In the rows, zero is written as 128.
One turn moves every row onto another: examples first, then more rows asked:
Nid: [121 114 119 157 155 141 131 153 143 143 162 101]
gifug: [137 125 127  99 172 115 123 109 148 116  93 127]
bosi: [114  84 161 111 146 136 122 115 116 174  83 132]
Mituv: [129  93 155 117 158 107 144  97 172 169 126 145]
veta: [139 129 153  92 139 125 123  98 131 163 104 171]
Fole: [133 140 115  91 143 103 117 137 152 137 114  95]
fami: [106 148 123 115 118 122 118 160 109 136 115 126]
pata: [124 112 135 142  87 141 130  91 127 168 131 132]
kip: [151 140 113 101 159 120 142 127 155 127 146 104]
Tul: [128 110 143 147 190  94 124 109 136 148 134 124]
poter: [121 106 139 152 127 163 109  83 129 166 124  97]
bekuz: [153 116 132  92 139 111 165 136 131 138 156 115]
tutok: [139 119 129 107 191 126 154 124 135 127 134 145]
Sikad: [127 122 132 102  83 148 112 119 132 159 111 119]
fubuf: [114 120 135 122 176 150 103 114 131 157  76 124]
Dob: [105 138 119 176 145 134 120 147 136 152 135 133]
zira: [120  88 132 121 110 135 143 128 158 177 160 110]
gove: [121 100 131  81 149  93 120 101 128 152 100 120]
vuz: [134 115 133  82 123  92 134 145 124 152 127 107]
rom: [123 106 123 128 123 130 159 100 164 142 161  97]
Faf: [123 139 134 162 103 135 113 126 117 141 103 137]
Bibez: [137 148 119 138 131 149 103 146 121 123 117 109]
mil: [132 112 143 108  87 132 157 131 133 137 123 134]
Tar: [122  91 137  88 167  99 150 120 116 160 143 136]
sizef: [128  77 157 126 167 151 148 104 114 169 128 130]
papap: [135 143 140 120 174 110 106 108  99 142 117 144]
muv: [106 114 122 157 129 140 138 110 148 180 164 127]
Kufur: [137 106 159 168 122 166 131 122 137 142 104 122]
Peda: [ 96 118 132 138 144 163 104 123 118 192 139 118]
gug: [108 117 151 149 142 165 127 158 129 167 119 144]
Zotu: [127 112 133 138 197 165 132 105 132 154 118 127]
Guved: [ 98 138 102 137 156 119 116 131 143 140 154  92]

gifug -> tutok
Bibez -> Nid
Now these:
Mituv -> veta
kip -> bekuz
sizef -> bosi
muv -> pata
gug -> Peda
mil -> fami

